In the data rows, the value 128 means zero.
Here are some points:
[104 130 101 103  62 128 155 150 111 143 169 177 147 128 137 119 124]
[108 108 102  97  35  78 147 206 122  91 144 155 144  87  91 113 100]
[ 80 137  87 102  99 120 183 101 162 163  94 166 187 105 127  98 106]
[172 144 103 194 237  58 113 231 150 152 144 103 222  65 117 125 115]
[114 149 128 128 121 131 154  93 133  96 115 158  58 106 105 107  83]
[129 128 124 129 138 137 150 112 117 155 136 160 137 155 135 139 113]
[120 163 111 157 193  99  94 202 172 153 151  83 124 123 169 109 154]
[133 151 149 156 236 141 122 157 170 197 168  79 147 122 141 114 129]
[126  92 132 129 101 100 118 107 129 127 102  97 120 108 158 136 156]
[108 122 140 129 112  99 150  96 146 127 110 157 151 104 105 129 119]
[120 139 138 155 201 138 100  97  96 116 143 173 149 175  81 175  84]
[131  86 152 105 150 141 116  55 114 136 106  64 104 138 146 147 150]
[171 143 165 181 224 202 114  77 117 105 178 107  48 128  80 101 142]
[122 160 121 121 117 171 167 146 123 167 159 154 110 144 174 160 145]
[122 146 128  95 106 123 124 141 126 132 149 150  99 128 118 159  87]
[129 138 112 124 111 171  89  59 108 103 143 129  65 149  64 110  89]
[135 127 124 137 147 179 183  47 104 121 146 159  94 147 149  95 144]
[ 68 101  99 129  80  97 147 140 121 156 119 177 185 145 128 142  92]
[122  83 146 146 117 143 130  65  63 119 152 201 128 123  62 116  90]
[ 86 125  78 108  77  74 166 165 146 160 139 225 193 132 196 102 104]
[197  74 126 112 142 147 154  95  80 100 123 103  90 162 176 114 122]
[205 135 174 118  88 175  77 109  99  85 112 172 150  95  66 112 162]
[133 137 145 149 199 118  81 163 166 159 162  96 128 108 109 116 111]
[155 162 164 114 133 159 157 132 125 126 150 139  84 114 100 177 120]
[148 135 145 137 210 102 156 204 180 180 175 102 156 121 130 108 108]
[172 126 150  88 139 157 137  90  86 122  98 123  66 151 116 130  62]
[ 97 119 159 126  95 129 148  89 104  85 120 137 111  82  76 144 139]
[201 139 148 110  66 169 107 128 108  94 120 169 185 124  93 113 137]
[164 128 151 135 140 196 154  48  62 125 178 175  76 171 117 143 111]
[221 140 178 121  88 199 101 142 101  62 125 148 119 121  69 126 153]
[100 135 122 130 172 138 105  75 107 103 139 126 137 163  75 159  82]
[162  65 127 112  95 106 135  84  81  72 114 122  86 114  84 119  70]
[118 148 111 120 123 115 123 125 117  99 133 111 145 155  81 167  67]
[127 164 137 155 184 154 118 159 161 170 172  75 126 139 139 111 134]
[227  90 219 139 123 193 171  98  89 125 112  99  73 154 152 184 120]
[158 162 158 167 204 152 135 166 153 110 172  87  81 119 114 118 145]
[ 94 112 129 131 102 109 168 106 140 110  87 167 128 121 134 101 111]
[145 112 152 168  91 120 110 119 106 133 102 118 120 112 139 169 147]
[134 163 226 176 137 136 109 237 166 132 155 108 126 126 175 179 255]
[ 83 114  98 125 127 123 117 125 131 161 122 133 157 137 145 146 129]
[124  90 142 183 110  67 131 154 112 107  93 131 156 120 152 149 145]
[ 75 114  93 120  95 100 162 130 136 152 123 196 167 144 161 116 109]
[166 126 161 110 213 129  96 172 154 152 177  55 133  88 105 151 109]
[126 110 136 123 116 144 175 129 106 132 156 179 130 162 157 158 116]
[102 162 132 125 128 118  97 138 159 147 113  82 120  82 122 160 189]
[162  82 101 104 103 134 130 130 102 101 136  66  97 139 162 129 139]
[132 152 118 176 145 165  81 102 127 115 130 129  81 157  87 129 127]
[129 128 156 159 246 138 118 140 170 175 158 102 115 118 117 109 139]
Here are 24 more points, each followed by its number:
[ 90 135 108 164 203 115 105 155 180 182 152  84 173 141 166  98 167] 0
[127 120 109 192 227 117 113 121 149 124 117 125 105 136 169 109 156] 1
[ 92 116  78 134 166  95 105 179 175 162 119 102 162 142 133  90 118] 2
[ 84 107 111 123  73 131 150 139 108 133 151 162 156 122 102 133 112] 3
[113 167 120 105 111 140 126 121 133 131 136 117  74 119  92 144  97] 4
[171 145 140 154 160 189  92  72  98  93 148 122  52 136  66 114 139] 5
[ 81  85 108 107  86 139 148  82  96 147 128 146 170 143 131 132 129] 6
[138 137 159 138 230 123 127 181 186 188 169  97 148 108 115 121  95] 7
[167 136 147 138 228 143 157 152 140 140 169  85  98 118 136  99 122] 8
[139 144 152 124 145 181 169  81 141 145 118 151 125 131  95 144 101] 9
[117 156  95 182 175 153 106 129 141 131 124  78  88 137 176 129 178] 10
[ 83  91 142  99 102 112 167 113 111  91 133  93 129  94 103 148  95] 11
[102 161 202 150 125 145  84 165 154 143 176 158 130 114 168 153 218] 12
[167 141 145 152 157 138 162 132 156 137 112 125 136 110 136 126 142] 13
[134 107 113  99  85 157 106  59 121 125 156  93  67 119 138 135 110] 14
[ 95 134 136 123  86 132 113  83 117  72 111  87 140 138  82 103 129] 15
[ 89  98 156  98 146 132 121  99 166 107 114 121 134 148 144 135 145] 16
[107 106 116 142  99  83 118 125  99 104 113 130 133 101 155 145 133] 17
[122 181 135 112 113  99 101 157 168 136 142  96 137  69 103 152 167] 18
[ 87  81 158 115 171  69 130 126 165  77  85  99 128 110 105 128 174] 19
[129 163 130 155 199 142 135 149 159 165 173  99 110 143 145 107 135] 20
[127 139 136 147 120 120 141 116 112 105 146 183  97 124 121 111 130] 21
[100 144  73 148 112  83  73 158 148 121  85 131 142 123 123  97 139] 22
[125 144 113 169 169 143  77 114 127 124 106 103  91 141 126 114 173] 23
Which three of these numbered points are nearest to each point below, ignoring the direction in which the first points spread most? Their numbers follow each, nearest first.
[163 105 107  87  90 138 130  99  89  84 156  77  69 107 127 137 105] > 14 4 8
[ 96 130 108 114 108 109  98 100 123 100 105 104 144 129  97 108 122] > 15 22 2
[197 101 172 137  97 141 189 183 137 181  94 149 142 143 225 158 132] > 13 17 6
[115  89 190  88 144 128 129 111 161  73 127 133 117 131 138 138 155] > 16 19 13
[ 66 144  51 172 188 117 119 143 191 180 133  98 172 124 197 111 159] > 0 6 2
[135 154 128 152 180 159 131 122 143 141 173  82 102 140 146 117 134] > 20 8 14
[ 81 114 114 129  78 118 171 148 131 130 121 147 164 115 103 123 127] > 3 6 2
[ 78 100 139 112  99 122 171 103 119  97 130 103 127  92  95 148  94] > 11 3 15
[ 66  80 136 119 109 103 162 103 131 110 116 131 150 104 101 131  72] > 11 3 7
[133 159 121 167 188  81 144 245 187 150 145  94 143 128 174 104 139] > 21 2 13
[110  98 111 106  78 115 178 110 128  98 120  71  92 115 144 114 138] > 11 17 14
[116 145 112 125  99 106 166 201 152 163 147 198 156 146 172 144 105] > 3 21 2
[125 114 140 161  88 102  99 151 110 118 111  89 124 109 165 181 169] > 17 18 10
[108 140 120 109 122  94  95 139 162 138 124  98 160  88  98 144 170] > 18 15 17
[134 141 115 148 129 137  94 140 130 108 106 115  96 144  71 112 136] > 23 15 4
[205  69 191 140 128 141 168 167 116 143  85 107 116 137 182 161 155] > 13 8 17
[158 154 160 134 180 201 155  58 142 171 136 155 131 139 107 133 114] > 9 20 7
[123  99 132  94 140  99  90 148 162 121 127  75 123 112  95 118 115] > 11 15 16
[201 174 207 133 189 245 104  11  46 104 142 156  56 163  39 121 132] > 5 8 9
[108  98 158 133 130 111 172  91 110  74 114 155  94  87  65 123  68] > 11 7 21
[ 89 146  66 152 127  59  77 177 155 136  85 139 145 137 157  96 157] > 22 2 17
[141 147 106 125  96 143  95 142 122  83 133 104  59 129  80 129  94] > 4 14 23
[ 98 156 211 163 149 164 103 161 141 149 169 123 131 127 179 164 255] > 12 21 16
[164 152 190 139 186 156 113  78 126 115 140 117  63  82  52 148 167] > 5 9 8
[180 102 143 114 117 123 164 157 132 152  95 131 161 112 176 132 106] > 13 17 7
[144 115 137 117  96 105 195 175 112 102 160 212 126 134 122 120  90] > 21 3 7
[132 144 227 152 153 144  73 153 131 129 175 141 120 124 145 149 221] > 12 21 16
[116  97 132  68 120  41 107 183 209 112 103  97 150  94 132 105 153] > 19 2 18
[ 44 137  70 147 119 109 124 102 154 169 109 150 160 137 183 113 169] > 0 6 2
[ 54 105  74  90 113  71 139 135 172 113  92  96 177 137 131  91 107] > 2 22 0
[111  98 170 111  87 118 131  37 183 140 106 153 186 146 164 134 163] > 16 0 6
[136 133 142 174 239 129 128 119 148 155 138 116 104 150 149  94 150] > 1 20 8
[183 130 163 105 179 215  92  59  75  94 105 157 133 146  76  94 135] > 5 8 9
[164 134 166 141 248 151 133 138 146 165 181  72 120 110 130 131 116] > 8 7 9
[105 112  80 121 115  82 138 129 125 126 120 150 155 148 123 100 110] > 2 0 22
[135 155 132 146 217 130 139 158 162 174 170  95 120 124 148 108 131] > 20 8 7
[103 113 105 102 105 141 127 119 111  75 107  86 116 139 115 109 107] > 15 11 2
[ 82  99 110 152  91 103 111 108 108 116 101 115 151  83 144 133 175] > 17 6 0
[116 103 117 155  62  47 120 199 120 119  96  93 166 119 200 162 170] > 17 22 3
[219 111 158 113 134 174 140  69  63  92 144 118  48 157 159 125 108] > 8 5 20
[125 119 119 152  49 110 109 149 121 142  95  96 155  97 173 164 162] > 17 18 6
[ 99 163 106 167 132 120 113 111 130 120 110 138  84 141 164 137 153] > 10 23 1
[199  92 188 143 111 144 169 175 138 181 112 147 146 144 223 172 152] > 13 12 17
[141 141 170 142 220 102 123 223 190 175 165  82 137 114 139 136 116] > 7 13 21
[ 98 177 202 159 121 156  77 178 164 155 169 118 133 114 171 167 242] > 12 18 21
[105 113  66 110 123  84 116  66 118 126  99 151 135 126  86  66  58] > 2 22 0
[142 141 137 127 155 183 115  39 129 153 140 146 113 122  79 126  99] > 9 7 20
[198  96 177 126 111 159 157 144 120 145 111 132 105 128 182 152 122] > 13 8 20
[ 96 187 145 208 166 186  87  66  94 115 153 135 117 160 102 174 233] > 23 10 5
[125 130 133 122 127 179 166  75 101 140 175 178 101 142 128 136 129] > 20 9 21
[118  89 117  98  92 128 114  74 137 121 134  95  99 120 130 111 117] > 14 16 0
[185  95 148 101 140 153 153  85 100 112 137 130  94 155 164 130 100] > 8 20 13
[ 64  88 131 146  96 128 141  96 122 146 111 157 179 143 109 136 127] > 6 0 3
[101 141  99 145 180 130 129 159 175 161 155  71 139 121 152 101 157] > 0 20 6
[201 171 181  96 121 190  74 148  95  71 116 143 115 124  82 116 147] > 5 13 23
[123 124 108  68  88 159 114 102  93  71 150 104  83 118  83 124  77] > 4 14 11
[117 149  84 141 117 110  94 146 134 112  86 103 121 125 120 113 148] > 22 23 17
[ 94 155  82 147 110 105  61 163 143  97 106 100  99 103 113 123 161] > 22 23 18
[123 134 165 156  84  94 134 112 102  81 101 177 105  90 105 132 124] > 21 17 13
[130 190 116 168 140 130  73 181 158 128 146 118  73 118 121 130 142] > 4 21 23
[120 160 128 114 157 132 137 117 142 165 124 154 119 113 115 142 135] > 9 20 13
[105 130 119 132 106 119 158 119 141 140 145 170 149 156 173 116 144] > 0 6 21
[222  74 212 134 111 159 166 141 108 135 137 131 127 141 191 167 160] > 13 8 12
[169 155 186 174 235 196 122 102 135 154 182  81  86 136  83 133 118] > 5 8 9
[ 88 138  62 152 144 109 108 105 127 135  85 126 132 142 165 108 159] > 0 22 10
[126 116 122 132  57  75 140 183 139 111  97  85 134  92 168 160 156] > 17 18 11
[136 107 143 107  83 143 141  83 111  91 150  88  41 121 114 132 116] > 14 4 8
[155 102 157 177 113 155 103  76  83 111 125 103 110 103 126 161 161] > 23 10 13
[157  78 174 176 128 145  90  50  69  97 127 114 104 108 121 152 171] > 23 5 1
[129 134 162 146 239 119 135 188 186 205 156  83 159 134 149 135 115] > 7 9 20
[148 171 158 115 124 106 110 163 151 115 131  97 100  81  85 146 163] > 18 4 21
[129 149 128 161 133 136 148 113 113  98 123 129  73 144 141 126 160] > 10 21 23
[110 125 140 159  88 109 148 125 103 109  81 127 128 100 143 152 164] > 17 13 21
[ 85 103 100 142  63  62 123 157 130 133  84  88 162 128 215 147 170] > 17 22 6
[100 157  74 130  94 104  83 145 134 119 113  89 145 127 130 124 156] > 22 17 15
[120  88 137 123 145 136 127 104 106 155 128 163 131 154  86 126 110] > 7 20 6
[191  81 175 136  93 118 164 168 134 144  91 124 150 136 181 144 128] > 13 17 6
[ 71 142  50 136 115  51  79 160 148 149  72 136 173 144 156  99 144] > 22 2 0
[124 162 133 104 130 174 134  99 112 110 124 121 145 137  70  99 137] > 15 9 20
[185 106 153 114 127  95 152 167 134 131  85 149 157 125 183 120  87] > 13 17 7
[114 136 106 116 103 120 137 182 145 139 147 154 127 119 129 144 110] > 3 21 4
[166 202 178 132 120 205  78 130 136 130 159 170 148 109  78 117 195] > 12 18 21
[190 158 167 140 179 182 149  95 129 137 130 146  96 123 112 132 116] > 9 8 13
[127 155 151 117 146 152 121  95 122 159 142 156 110 134 113 160 119] > 9 20 4
[ 62 196 130 214 109 123 134 174 135 122 109 174 185 170 149 159 233] > 12 3 21
[110 131 141 106 129 154  97  95  82  76 165 129 112 148  51 176 104] > 4 15 5
[102 110 118 118  77 152 153 136 104 155 174 183 146 147 128 141 119] > 3 6 21
[135 137 134 114 120 142 140  77 120 122 161 165 104 145 119 134  88] > 20 7 21
[114 133 118 108  92 120 130  50 124 109 115 128 107 109  75 135 105] > 4 15 18
[ 93  96 120 116  78 115 159 123  99 122 127 155 159 134 103 142  99] > 3 6 11
